[[123 131 124 126]
 [131 142 131 125]
 [145 132 152 122]] ==> 131

[[112 114 112 114 118]
 [138 136 138 137 136]
 [154 151 154 152 149]] ==> 114

[[125 125 123 128 116]
 [155 156 129 146 141]
 [143 146 132 143 147]] ==> 125

[[128 152 128 128 129 128]
 [141 128 134 130 128 134]
 [128 133 143 129 129 136]] ==> 152

[[147 104 150 149 152 107 106]
 [119 138 119 117 118 137 138]
 [140 114 140 139 142 116 116]] ==> 104

[[139 116 129 140]
 [118 137 129 122]
 [112 118 134 149]] ==> 116

[[140 122 138 112 135 125]
 [119 135 122 144 122 132]
 [100 114 127 125 133 103]] ==> 122

[[151 139 117 152 119 115 117]
 [152 143 115 150 117 112 114]
 [108 117 141 103 139 145 140]] ==> 139
---
[[151 101 152 152 155 104 103]
 [104 156 104 103 100 153 154]] 151

[141 120 128 129 121 127 105] 141

[[104 157 103 102  99 153 155]
 [107 154 106 106 102 150 151]] 104

[140 116 133 104 132 107 119] 140

[[111 130 145 126 141]
 [106 130 145 126 141]
 [111 130 145 126 141]] 111

[143 150 130 138 103 146] 143

[102 143 139 115 113 121] 102

[153 114 144 111 133 126] 153

[154 113 133 101 115 155] 154
---
[[134, 127, 143, 114, 147, 149, 124], [138, 131, 135, 118, 146, 152, 123], [127, 120, 155, 118, 143, 138, 129]] >> 147
[[114, 109, 147, 113, 109], [144, 153, 107, 149, 149], [146, 151, 108, 146, 150]] >> 147
[[145, 149, 110, 143, 145], [113, 107, 142, 114, 113], [113, 112, 142, 111, 112]] >> 110
[[114, 151, 147, 112, 107, 145, 145], [141, 107, 110, 142, 147, 113, 113], [140, 110, 112, 142, 146, 114, 114]] >> 107
[[133, 117, 114, 130, 144], [124, 139, 102, 137, 131], [117, 115, 133, 155, 110]] >> 114
[[135, 107, 138, 144, 157, 122], [107, 130, 113, 141, 138, 101], [105, 127, 135, 116, 148, 111]] >> 144
[[150, 135, 138, 131, 129, 120, 117], [119, 119, 113, 139, 129, 154, 133], [120, 123, 125, 146, 122, 120, 141]] >> 129
[[104, 126, 122, 136, 121, 155], [132, 130, 129, 122, 137, 135], [131, 131, 131, 120, 130, 131]] >> 136
---
[[125 143 142 124 143 124 124]
 [152 110 111 152 111 152 155]] ⇒ 110

[[111 112 112 151 150 113]
 [111 112 112 151 151 113]
 [117 117 118 145 144 118]] ⇒ 112

[[110 143 113 113]
 [150 112 146 146]
 [148 111 143 145]] ⇒ 112

[[151 136 145 157 103 137 114]
 [142 143 121 147 103 122 136]] ⇒ 143

[[131 129 131 129 130 133]
 [132 132 133 129 132 144]
 [136 131 134 131 132 149]] ⇒ 132

[[141 100 100 143 148]
 [113 151 128 153 132]
 [ 99 122 128 119 120]] ⇒ 151

[[156 126 121 121 157 141]
 [111 127 150 144 125 133]
 [118 125 144 154 122 134]] ⇒ 127

[[106 124 114 102 134 134]
 [105 127 108 102 146 141]] ⇒ 127

[[130 135 130 142 144 136 148]
 [140 139 130 116 126 127 156]] ⇒ 139

[[129 133 133 133 129 129 133]
 [156 106 106 106 156 156 107]
 [128 134 134 134 128 128 134]] ⇒ 106
---
[[142 131 143 124]
 [150 124 143 119]
 [128 128 136 139]] value 136

[[115 141 113 113 129]
 [131 131 130 122 119]
 [138 110 141 153 138]] value 141

[[125 129 124 123 130]
 [107 128  98 124 137]
 [127 137 127 132 129]] value 127

[[111 134 102 121 149 128]
 [115 130 104 120 154 112]
 [115 130 104 120 154 112]] value 104

[[133 132 132 123 124 123]
 [155 154 154 101 102 101]
 [107 108 108 148 148 149]] value 108

[[144 132 127 131 114 150]
 [154 125 127 136 128 111]
 [153 124 126 131 130 114]] value 126

[[150 123 125 142 131]
 [121 142 101 134 157]
 [139 126 127 135 130]] value 127

[[110 119 123 114]
 [124 105 143 128]
 [142 146 157 144]] value 157

[[154 117 132 131 134]
 [140 107 121 142 157]
 [138 109 125 116 142]] value 125

[[133 119 108 110]
 [150 143 100 105]
 [130 128 131 139]] value 131
---
[[119 110 135 135 148 118 114 116 123 121 126 126 139 122 118 127]
 [125 113 120 147 116 136 122 152 146 123 114 140 141 124 125 144]
 [134 112 115 142 118 127 128 156 140 124 116 140 136 121 132 137]
 [113 132 135 140 113 126 144 134 138 115 122 121 121 130 128 144]
 [103 113 115 136 119 131 131 130 131 115 124 143 137 125 153 147]
 [141 138 146 105 133 119 120 113 106 139 149 114 117 134 119 101]
 [126 126 134 142 128 135 127 128 147 134 113 134 128 118 137 130]
 [105 145 111 125 120 129 148 113 126 113 129 126 124 143 151 147]] Answer: 122

[[156 114 141 144 116 130 118 114 114 129]
 [142 133 135 138 129 126 145 131 139 145]
 [126 131 119 129 108 127 134 149 107 111]
 [119 131 126 141 117 116 120 133 141 132]
 [120 119 132 110 153 140 150 130 135 150]
 [122 123 116 136 118 117 122 140 134 127]
 [124 147 135 122 113 139 140 119 125 113]
 [126 112 129 123 118 127 115 139 143 124]] Answer: 114

[[135 132 130 124 120 124 133]
 [135 150 130 124 125 125 133]
 [135 128 130 126 129 124 133]
 [135 129 130 124 125 124 133]
 [135 119 130 124 125 124 133]
 [135 128 130 118 125 124 133]
 [135 128 130 124 125 124 133]
 [133 123 130 124 127 124 123]
 [135 128 130 124 125 124 130]
 [135 128 130 124 125 124 133]
 [132 128 130 133 124 124 133]] Answer: 120

[[128 128 128 127 127 108]
 [128 128 128 128 115  99]
 [146 127 128 128 128 128]
 [129 109 104 130 128 128]
 [137  98 122 128 128 127]] Answer: 127

[[123 126 128 124 119 140 143 129 122 125 126 127 131 120 125 122]
 [127 126 128 125 120 137 139 129 123 125 126 127 132 120 125 124]
 [122 143 128 126 129 131 136 129 117 121 126 131 133 124 120 141]
 [106 121 133 125 133 132 139 141 126 125 126 140 132 124 125 131]
 [122 125 128 127 129 131 131 141 126 125 129 128 116 133 125 122]
 [130 118 128 126 127 131 130 126 131 133 126 127 127 125 125 127]
 [119 129 128 126 134 127 136 117 127 127 124 138 149 123 133 132]
 [122 146 124 132 136 120 128 111 126 126 124 128 137 132 136 127]] Answer: 120

[[123 116 140 142 114 121 134 119 107 135 132 128 125 119 126]
 [137 114 135 130 115 139 136 138 141 123 133 132 132 114 107]
 [133 142 129 124 131 117 123 136 137 137 133 135 122 122 136]
 [137 104 127 133 121 119 136 141 140 138 134 129 116 120 121]
 [133 124 123 130 136 139 119 142 127 117 134 113 121 141 133]
 [116 123 131 135 115 135 124 106 134 138 119 107 141 135 133]
 [114 136 144 129 133 142 119 107 119 116 117 109 124 133 141]
 [116 124 129 123 131 146 123 135 115 120 136 135 144 116 135]
 [138 143 131 127 124 118 131 114 116 122 121 131 130 135 108]
 [118 130 117 157 122 141 133 130 108 118 137 120 137 125 114]
 [134 154 144 118 125 125 121 114 131 117 122 110 116 134 132]] Answer: 125
